In the data rows, the value 128 means zero.
Here are some numbered points:
[111  65 171 150 110 138 154 137 110 152 187 118 182 118  74 211  69 101
 225 135 114 137 142 122  90  57 128 105 209 143 109 113] 0
[ 21 255 255  17  71  44 130 110 157   0  90   0   0 138 184 255 127 105
  20  56   0  65  25  87  69 170 166  64   0 165 118 117] 1
[126 100  88 123 133 129 162 156 120 109 163  85  46 128 133  99 126 138
 150  98 106 136 144 100  60 153  93 110 166 137  86 103] 2
[101 130  85 185 126 153 113 143 157 165  98  95 147 179 134 124 133 136
 134 179 111 175 173 197 194 206 142 192 128 114 127 130] 3
[195 117 178 244 147 228 129 177  54 162 100 240 255 150  84  55  98 159
 191 199 145 223 144  84 163  77 153 138  38 159 113 128] 4
[124 204 118 137 123 175  74 151 145 159 131 100 145 141 111 127 100  77
 149 160 123  93 172 105 202 102 163 143  92 120 109 191] 5
[210 101 185 173 136 172  82  51  88 205 146 236 206 127 122 135 116 160
  96 110 111 162 207  91 100  84  92 124  86  94 134 138] 6
[140 165 156 152 138 118 178 147 106  90 105  59 124  80 151 143  89  82
 124 114  79  65 137  61 115  61 150  43  85 165 169 115] 7
[129  88  57 131 189 162  68 156 151 123 134 132 115 118 113 104 143 113
 170 209 113 151  88 126 122 124 134 157 132 177  82 144] 8
[151 173 137 124  80 128  84 139 108 125 126 103 152 161 135  95 135 119
 138 143 120 116 176 137 131 130 118 131 129 136 121 129] 9
[ 92 173  92 189 143 174 168 177 133 121 107  76 120 115 139 130  99 149
 146 161  80 102 112  58 182 130 178 112  82 159 107 163] 10
[162  76 181 142 134 119 144  96 106 127 113 183 125  93 147 150 137 121
 108 132 105 152 133 137  90 149 133 112 114 114 143 112] 11
[100 184 155 109  83 117 177 117 114 154 166 112 140 194 111  98 137 182
 121 130 120 149 135 106 175  78  86 108 126  55 110 163] 12
[123  29 120  69 139 133  97 118  96 131 100 164  88 145  54 111 164 109
 131 132 136 180  81 149 104 141 129 119 124  94 141 123] 13
[112 110 125 128 161  88 147 125 152  98  93 140 144 145 131 119 144 108
 128 117 114 142 123 129 131 151 140 111 136 109 133 123] 14
[154 176 169  97  83  81 132 125 101  88  86 150 168 138 131 170 135 130
 145  51  99 161 147 128  73  97 150  85  94 135 192 101] 15
[156 137 162 174 102 124 117 121  90 114  94 114 156 113 140 162  91  80
 145 114 139  78 185 126 112 164 138 121 141 130 160  96] 16
[107 131 129 107 150 110 183 148 128  82 167  83  99 165 116 111 129 110
 129 115 109 144 140  87  48 138 109 109 126 105 117  68] 17
[149 129 124 123 113 115 114 107 138 147 123 134  92 108 131 112 127 131
 109 127 153 129 139 146 118 167 116 136 124 131 127 127] 18
[ 89 120 126  95  89 135 131 106 166 156 145 104  90 125  90  85 112 161
  93 171 149 139 111 147 149 130  95 148 132 135  83 112] 19
[255 248  55 214 255 232  36 255 161 153  26 201 255 146 245  16 241 185
 255   0 255 206   0 175 207   0 192 101 157 225 134 200] 20
[186 144 170 147 130 125 107 127  88 176 132 183 189 102 138 106 132 142
 126  72 155 107 134 121 131 101 115 131 157 132 133 166] 21
[146 124 133 157 135 151 139 143 107 121 125 153 155 135 115  97 117 139
 145 162 133 146 120 104 136 114 140 132 106 148 110 117] 22
[140 167 146 141 127 126 173 137 120  99 126  92 119  93 148 126 100 104
 126 124 103  80 139  79 107  99 134  78 115 159 126 109] 23
New points follow, each followed by the numbers of its three nearest points above by angle, nearest first.
[ 61  56 116 124 171  96 156 156 131  45  36 120 160 166  92 178 139  74
 129  95 134 113  31 109 175  51 221  99 119  88 195 131] 14 13 7
[213 115 185 167 119 161  81  54  91 181 130 219 186 114 134 145 113 148
  99 117 118 135 203  94 109  84  97 116  84  98 148 134] 6 21 11
[  0 149   0 126  54 107 255 246 170   0 137  20  40  91 193  32 255 112
 100 240  98  38  74 148 255  73 165 194 145 134  75  92] 10 19 8
[159 124 110 104 103 102  92  85 152 166 130 138  72 108 125  92 134 130
  96 123 182 134 147 162 116 194 100 142 123 122 130 130] 18 19 13
[150 136 139 195 119 130 117 115  90  96  88 117 149 113 141 172  78  60
 170 133 151  64 185 123 126 182 145 137 160 119 174 105] 16 7 23
[180 130  84 145 136 104 175   3 132 171 103 187 118 103 184 141 107 131
 109 191 186  81  99 172 233 179 159 143 174  81 124 202] 18 3 21
[160 142 115 115 118 121 110 104 143 169 120 136  85  89 148  88 137 144
 102 128 164 139 135 150 123 169 107 139 115 140 119 142] 18 19 21
[139 228 119 138 128 174  27 146 131 146 107  99 125 158 118 161 121  32
 157 144 101  79 198  75 206 110 187 138  34  95  99 225] 5 10 9
[164 130  92 139 104  84  92  64 168 179  92 135  30  54 146 105 116 115
  85 126 202 124 144 172 125 221 120 166 116 147 125 154] 18 19 3
[102 167 162  91 109  97 125 114 132  74 106  94  73 129 143 169 136 125
  93  96  90 112  93 124 103 155 138 113  88 140 125 125] 1 15 7
[241 147 212 169 136 128  80 106  45 210 117 218 224  78 149  73 134 166
 112  35 165  86 152 105 123  96 102 130 176 137 123 208] 21 6 20
[126 134  99 149 157 119 156 124 148  92 136 129 121 132 106 150 109 103
 147 172 179 142  78 143 105 127 168 156 135 170  89 116] 8 22 0
[138 106 119 106 123 118 141  74 108  48 118 131  52 119  94 168 132 109
 146 162 187 141 102 127  99 146  76  96 143  58 152 149] 13 17 18
[194 123 164 159 146 143 110 125  74 176 116 189 177 103 125 100 115 141
 135  70 135 119 153 104 113 116 105 126 163 139 124 159] 21 6 4
[ 29 141  94  36  36 136 150  93 229 198 192  32  12 127  31  22  69 232
  67 237 179 134  49 139 191  89  44 166 138 183   0  79] 19 12 18
[140 119 132 141 130 114 119 106 129 118 158 128 119 124 118 162 123 102
 151 163 148 115 125 132 128 130 127 138 141 118 114 121] 0 16 8
[153 115 150 178 119 129 109 116  93 106  90 130 158 118 132 156  89  76
 147 132 135  93 183 126 116 171 143 131 143 122 163 102] 16 11 9
[127 115 157  94  58 103 117 175  92 147 120 102 161 137 129  64 134 178
  93 167  98  80 154 132 141 140 107 102 134 169 117  45] 9 19 23
[149 110 111 143 163 131 178 119 118 112 124 116  65 123 134 141  96 141
 141 129 105 115 117 109  94 166 122 106 173 132  96 115] 2 17 23
[123  60 132 106 129 122  89 133 111  99  75 136 150 176  60 125 133  98
 116 122 152 127 141 137  98 180 153 151 137 135 181  66] 13 14 16
[174 130  99 139 141 122 135  52 136 173 127 170 121 102 163 128 111 120
 119 171 172 100 129 157 187 168 134 139 159 103 125 171] 18 3 21
[ 72 222 103  68  36 102 121 133 182  47 144  68  72 112 160 133 108 135
  89  85  86  22 119  92 147 143  93  90 155 162 176 129] 1 23 7
[120 165 170  99  85  72  85 130 103  94  98 152 185 134 125 198 137 125
 159  73 101 144 137 137  99 102 136  87 117 139 190 105] 15 16 1
[146   0 190 108 225 164 114  91  73 113  98 181  81  60 121 187  97 146
  92  90  26 182 101  79   0 131 161 116 121 211 120 121] 11 13 6
